In the data rows, the value 128 means zero.
Here are some points, each followed by its number:
[ 88 107 101 126 108 164 164  75 118  52 237] 0
[136 124 103 128 139 166 142 122 118  99 114] 1
[148 244 133 150  45  81  78 162 165 126 114] 2
[101 177 157 107 127  54 137 128  92 153 119] 3
[119 141 135 132 146  96 143 124  95 122 125] 4
[145 111 102 154 129 157 108 153 147 105 134] 5
[118 114 117 133 122  95 114 138 111 134 129] 6
[117 143 138 131 161 194 145 123 139 114  85] 7
[108 153 134 130 119 143 141 123 101 108 106] 8
[ 62 134 122 116  61 191 148  98 122  89 221] 9
[109  70 120 143 137  87 141 140 126 108 140] 10
[236 233  40 160  66 191  51 155 133 141 114] 11
[132 111 137 118 101 154 148 130 165 121 106] 12
[138 128 228 129 138 107 192 109 153 129 153] 13
[153  86 128 115 132 117 140 141 132 150 141] 14
[116  80 110 106 169 114 118 132 131 161 101] 15
[106 147 144 145 163 151 136 121 135  97  95] 16
[103 135 134 128 128 124 134 128 122 136 108] 17
[183 255  71 128 118 158   3 135 144 158  69] 18
[120 157 146 134 124 160 137 122  90 117 110] 19
[172 241  88 136 109 175  68 149 143 145  89] 20
[130  81 106 132 131 136 130 132 100 131 121] 21
Which five points above are nearest to each new point? Their numbers follow each, nearest first.
[143 141 113 117 147 184 143 131 107 121 116] ~ 1 19 7 8 16
[194 116 110  99 123 116  22 172 152 202 129] ~ 14 15 6 5 21
[137  53  92 103 159 147 129 135 118 180 117] ~ 15 21 14 6 1
[ 96  95  96 100 137  57 138 133  81 156 126] ~ 6 4 15 10 21
[143  75  72 136 142 173 105 144 108 115 119] ~ 21 5 1 14 15
[110 138 113 116 133 101 134 129 122 134 109] ~ 17 6 4 8 21
[158 146 146 110 124 162 136 139 141 158 123] ~ 12 17 14 19 1
[133 116 116 142 135 133 123 131 136 118 121] ~ 5 1 17 21 6
[ 97 121 121 110 135 106 146 120  63 126 108] ~ 4 17 8 6 21
[112 165 157 142 118  73 130 129 124 115 134] ~ 4 3 17 6 8
[121 108 127 133 135 122 128 140 152 144 119] ~ 17 14 6 12 15
[140 195 154 126 132  86 156 128 127 116 148] ~ 4 3 17 8 19
[ 88  82 142  97  61 139 133  93 166 101 255] ~ 9 0 10 14 12
[131 101 121 131 168 101 146 127 106 114 127] ~ 4 10 21 6 14
[174  70  67 111 142 128   0 153 155 185  92] ~ 15 5 21 14 6
[116 127 139 178 103 128 121 113 124  64 114] ~ 8 16 19 1 5
